One turn or mirror swaps these rows in pairs. Which row does each one swap with?
Zezi: [ 3.74 -0.63  2.07  1.74 -1.15  0.45  0.62  1.12  0.37 -1.29  0.91  0.44
  0.75  0.69 -1.60 -1.27 -0.08 -2.39 -0.27  0.24 -1.74 -0.02]
pof: [ 1.73  0.81  2.09  2.51  0.13 -1.52  1.67  0.94 -0.92 -1.42  0.57  1.10
 -0.87 -0.09  1.65 -0.49 -0.74 -2.54 -0.63 -2.20 -1.94 -1.00]
Kulam: [ 1.98 -0.84  2.95  1.08  0.20 -0.34  0.68 -0.77  0.75 -0.75  1.89  1.70
 -0.13  1.56  1.53 -0.76 -0.65 -2.73  0.66  0.40 -0.76  0.15]
til: [ 1.38 -0.86  2.45  1.07  0.66 -0.12  0.35 -0.64  0.64 -0.74  2.30  2.07
 -0.08  0.86  1.88  0.51 -0.49 -2.10  0.95  0.43 -0.83  0.08]
Neb: [ 3.12  1.11  2.27  1.88  0.52  0.32  2.03  1.58  0.57 -0.83  0.88  1.53
  1.75 -0.04  1.19  1.89 -1.05 -0.29  0.04 -0.57 -1.18 -0.77]
vuk: [ 2.11 -0.73  1.72  0.79  1.43 -0.24  0.35 -0.64  0.65 -0.77  1.69  1.40
 -0.18  1.14  2.07 -0.29 -1.30 -1.37  1.10  0.85 -0.93  0.09]
sosuv: [ 2.49  0.12  0.66 -0.35 -0.73 -0.05  0.93  0.73 -0.05 -1.27  1.57  0.65
  0.70 -1.49  2.23 -0.76  0.07 -1.74  1.83 -0.29 -0.90 -1.83]
muz: [ 2.49 -0.67  0.45  1.59  0.88 -0.81  1.92  1.85 -0.45 -1.50  0.26  1.96
 -0.35  0.63  0.69  0.58 -0.24 -0.96  1.53 -1.25 -3.39 -0.32]
Geda: [ 1.64 -0.38  0.73  1.61 -1.70 -0.11  2.12  2.13  1.25 -0.45  0.41  1.41
  0.20 -1.56 -0.07  0.30  0.22 -2.43  1.30 -0.17 -2.00 -1.09]
rad: [ 2.88  0.84  1.40  1.44  1.36  0.37  1.00  2.44 -0.92 -1.21  0.56  1.22
  1.20 -0.04 -0.04  0.40 -1.20 -0.69 -0.44 -0.25 -0.13  0.11]
piv: [ 3.08  1.24  0.75  1.38 -0.16  0.65  1.08  1.28  0.08 -0.23  0.48  1.64
  1.70 -0.57  0.97  0.84 -1.50 -0.11 -0.37  0.51 -0.83  0.30]
sopa: [ 1.51 -0.30  1.13 -0.02 -0.01 -0.62  0.77  0.96 -0.07 -1.23  1.39  0.21
  0.10 -1.72  1.56 -0.85  0.60 -1.55  1.88 -0.26 -0.50 -1.64]
Fuzu: [ 1.70  0.95  2.19  1.48  0.22  1.84  1.24 -0.33  1.30 -2.97  0.88  1.37
 -0.41 -0.60  0.47 -0.84  0.37 -2.09 -0.94 -0.32 -2.18 -0.79]
fet: [ 4.25 -0.65  2.18  1.72 -0.98 -1.02  0.95  0.64  0.11 -1.94  0.52  1.34
  0.33  0.49 -1.38 -1.52  0.36 -1.86 -0.05 -0.15 -2.12 -0.87]
nomed: [ 2.38  1.00  2.09  1.68  0.01  1.48  1.17  0.06  1.18 -3.29  0.88  1.57
 -1.63 -0.17  0.07 -0.96 -0.31 -2.45 -0.62 -0.28 -1.54 -0.39]
fik: [ 2.04  1.52  2.11  1.68 -0.12  1.60  1.58  0.34  0.76 -3.13  0.42  2.09
 -1.06 -0.09  0.67 -1.04  0.17 -2.25 -0.33  0.34 -2.24 -1.22]
morid: [ 1.88 -0.30  0.40  1.55 -1.62  0.19  2.15  1.91  1.52 -0.72  0.35  0.68
  0.39 -1.20 -0.30  0.65  0.21 -2.47  0.61 -1.23 -2.18 -1.15]
kulav: [ 2.05  1.77  2.18  0.98  0.27  2.30  1.33 -0.17  0.85 -2.15  0.71  1.79
 -0.33 -0.45  1.36 -0.88 -0.22 -1.46 -0.83  0.11 -1.86 -0.42]
rul: [ 3.28  1.58  1.64  1.91  0.72  0.46  1.06  1.18 -0.24 -0.15  1.15  1.81
  0.82 -0.06  0.33  1.07 -1.02 -0.37  0.45  0.74 -1.17  1.14]
daz: [ 3.68 -0.32  2.06  0.85 -1.00 -1.10  0.73  0.85  0.07 -1.59  0.49  1.03
  0.21  0.89 -1.70 -1.38 -0.58 -2.38 -0.26 -0.58 -1.43  0.50]
ginek: [ 3.51  0.55  1.34  1.62  0.25 -0.28  1.35  0.95 -0.57 -0.36  0.70  1.48
  1.69 -0.42  0.36  0.73 -1.66 -0.41  0.40  1.69 -0.73 -0.31]
zepi: [ 1.70 -0.08  0.83  0.10 -0.32  0.27  0.81  1.24 -0.23 -1.37  0.95  0.50
  0.55 -2.36  2.26 -0.31  0.13 -0.79  1.06 -0.37 -1.21 -1.62]
kege: [ 1.30 -0.82  2.39  1.65  0.31  0.02  0.65 -0.26  0.93 -1.04  2.23  1.78
  0.35  1.23  1.35  0.24 -0.39 -2.50  1.27  1.36 -0.80 -0.72]
rakiv: [ 2.28  0.47  1.87  2.42 -0.64 -1.76  1.09  0.00 -0.64 -0.86  0.58  0.30
 -1.28 -0.34  1.15 -0.16 -0.71 -2.18 -0.15 -2.30 -2.33 -1.31]
fosi: [ 0.90 -0.53  1.99  2.17  0.91 -0.55  0.21 -0.88  1.18 -0.85  1.42  0.99
  0.74  0.99  1.86  0.18 -0.41 -1.85  0.56  0.61 -1.12 -0.08]
Kezok: [ 3.75  0.70  1.83  0.57 -1.54 -1.13  0.31 -0.10 -0.31 -1.68  0.58  1.51
  0.06 -0.20 -1.73 -0.63 -0.06 -1.42  0.23  0.51 -1.88 -0.53]
zub: [ 2.71  0.86  1.27  1.67  0.57  1.11  1.12  1.44  0.31 -0.35  0.36  0.73
  2.21 -0.88  0.44 -0.02 -1.29 -0.06 -0.54  0.08 -1.23 -0.42]
dudub: [ 3.48 -0.65  3.18  0.17 -1.54 -0.16  0.58  1.57 -0.06 -1.70  1.17  1.36
 -0.11  0.56 -1.36 -0.12  0.06 -2.24  0.45 -0.75 -1.57 -0.97]
mir: [ 2.11 -0.76  0.57  1.00  0.99 -0.95  1.59  2.05 -0.57 -1.19  0.51  1.80
 -0.33  0.48  0.48  1.10  0.00 -0.92  1.57 -1.42 -2.23  0.04]
vak: [ 2.02 -0.63  1.00 -0.23 -0.88 -0.11  0.83  0.44 -0.36 -1.45  1.23  0.40
  0.19 -2.11  1.99 -0.84  0.12 -1.76  1.20 -0.21 -1.32 -1.88]
tilek: [ 1.01 -0.27  0.70  1.45 -1.67  0.02  1.67  1.49  1.60 -0.79  0.60  0.95
  0.48 -1.76  0.32  0.36 -0.13 -2.71  0.73 -1.34 -2.01 -0.97]
Fon: [ 1.98 -0.62  2.47  1.13  1.09 -0.37  1.26  0.15  0.46 -0.58  2.08  2.01
 -0.06  1.10  1.78  0.07 -1.07 -2.22  1.46  1.43 -0.88 -0.62]
kodi: [ 1.76  0.50  2.06  2.40  0.70 -1.85  1.85  0.18 -0.80 -1.56  0.63  0.85
 -0.97 -0.82  1.95 -0.23 -0.79 -2.10 -0.31 -1.97 -2.16 -0.91]
Nofo: [ 1.70  1.28  2.12  1.54 -0.34  1.54  1.10  0.04  1.36 -2.02  0.49  1.03
 -1.21 -0.86  0.18 -1.42 -0.50 -2.41 -1.13  0.18 -1.69 -0.67]
lar: [ 1.67 -0.76  0.66  0.78  1.21 -0.85  1.18  1.52 -0.48 -1.93  0.54  1.87
 -0.27  0.23  1.04  0.48 -0.34 -1.05  1.52 -1.98 -2.72  0.04]
bukap: [ 1.79  0.68  1.51  2.51  0.19 -1.02  1.12  0.23 -0.45 -1.23  0.70  0.29
 -1.15 -0.53  1.69 -0.09 -0.71 -1.89 -0.39 -2.32 -2.75 -1.47]
rodek: [ 1.88 -0.66  2.03  1.67  0.12 -0.28  0.84 -0.21  0.76 -0.82  1.90  2.22
  0.05  1.35  2.32  0.19 -0.74 -2.43  1.41  1.23 -0.95 -0.72]
rugim: [ 4.17  0.30  1.30  0.87 -1.32 -0.17  0.34  0.70  0.52 -0.74  1.66  0.39
  0.59  0.13 -1.32  0.05 -1.38 -2.82  0.19 -0.71 -1.37 -0.35]
kul: [ 3.95 -0.71  2.10  1.82 -1.85 -0.51  0.30  1.75 -0.60 -1.23  0.90  0.64
  0.34  0.56 -1.29 -1.16 -0.66 -1.70 -0.15 -0.15 -1.72 -0.63]
Nuran: [ 2.33 -0.30  0.75  0.54  0.17  0.26  2.18  0.97 -0.77 -0.82  1.18  0.11
  0.67 -2.23  1.73 -0.22  0.48 -1.45  1.65 -0.19 -1.18 -1.29]
Fumov: [ 2.57  0.36  1.34  2.50  0.18 -0.78  1.08  0.55 -0.43 -0.46  0.18  1.70
  1.95  0.04  0.64  0.63 -0.92 -0.03 -0.87  0.96 -0.95 -0.61]
Loza: [ 3.31  1.05  1.43  2.17 -0.15 -0.10  1.11  1.17 -0.28  0.26  0.91  2.53
  0.98 -1.06  1.08  1.13 -0.66 -0.05  0.17  0.99 -1.11 -0.33]
kemaz: [ 2.50 -0.20  0.55  0.82  0.79 -0.55  1.46  1.46 -0.50 -2.19  0.44  1.98
 -0.37  0.67  0.69  0.35 -0.26 -0.29  1.64 -1.42 -3.19 -0.58]
lidok: [ 2.01 -0.98  1.67  1.51  0.59  0.56  0.47 -0.23  0.99 -0.94  2.02  1.78
 -0.02  0.81  2.30  0.44 -1.17 -1.85  0.86  0.98 -0.19 -0.22]
dugig: [ 1.27  1.42  1.90  0.74 -0.19  1.46 -0.03 -0.43  0.70 -2.59  0.67  1.29
 -1.12 -0.62  0.06 -0.71  0.52 -1.87 -0.16  0.24 -2.38 -0.43]
nago: [ 1.12 -0.43  1.21  2.04 -2.00 -0.56  1.94  1.88  1.54 -0.33  0.51  1.34
  0.38 -1.10  0.17  0.41 -0.17 -2.50  0.77 -0.54 -1.36 -1.44]
fitiz: [ 2.00 -0.03  2.11  2.12  0.01 -2.22  1.21  0.34 -0.22 -1.49  0.84  0.50
 -0.99 -0.52  1.14 -0.40 -0.66 -2.45  0.13 -2.38 -2.45 -0.83]
tipu: [ 3.47  0.00  2.70  0.66 -0.56 -1.28  0.08  0.67 -0.27 -0.43  1.13  1.13
 -0.26  0.35 -1.71 -0.72 -1.00 -2.10  0.63 -0.82 -1.81  0.45]
gufal: [ 2.37 -0.33  1.87  2.28 -0.01 -1.13  1.97  0.60 -1.49 -0.79  0.84  0.36
 -1.22 -0.73  0.86 -0.14 -0.30 -2.82  0.07 -1.98 -2.67 -0.73]
dupi: [ 3.82  1.80  1.45  2.14  0.08 -0.44  1.55  1.64 -0.11 -0.71  0.94  1.38
  1.16 -0.73  0.35  0.61 -1.18  0.23  0.68  0.38 -0.78  0.20]
setez: [ 3.96  0.31  2.26  1.61 -1.07 -0.62  1.06  0.71 -0.63 -1.71  0.33  1.09
  0.00  0.17 -1.96 -0.89 -1.10 -2.11 -0.52  0.46 -2.07 -0.48]
duga: [ 1.76  1.59  2.11  1.85  0.33  1.88  1.23 -0.03  0.70 -3.02  1.11  1.89
 -0.79  0.10  0.29 -0.30  0.00 -2.07 -0.30  0.39 -2.60 -1.02]
Luve: [ 2.26  1.26  2.22  1.56 -0.13  1.99  1.73  0.47  0.87 -2.38  0.86  1.54
 -0.95 -0.25  0.36 -1.11 -0.54 -2.51 -0.72  0.44 -2.72 -1.56]
zuk: [ 1.96 -0.02  0.86  0.23 -0.02 -0.25  0.96  1.06 -0.49 -1.36  0.60  0.25
  0.49 -1.77  1.86 -0.65  0.56 -0.58  1.51 -0.24 -0.36 -1.77]

Nuran is swapped with gufal
setez is swapped with ginek
rodek is swapped with fik
Fuzu is swapped with til
rugim is swapped with rad
lidok is swapped with nomed
Fumov is swapped with Kezok
Luve is swapped with Fon
dupi is swapped with kul
daz is swapped with piv
fitiz is swapped with zepi
sopa is swapped with bukap
dugig is swapped with fosi

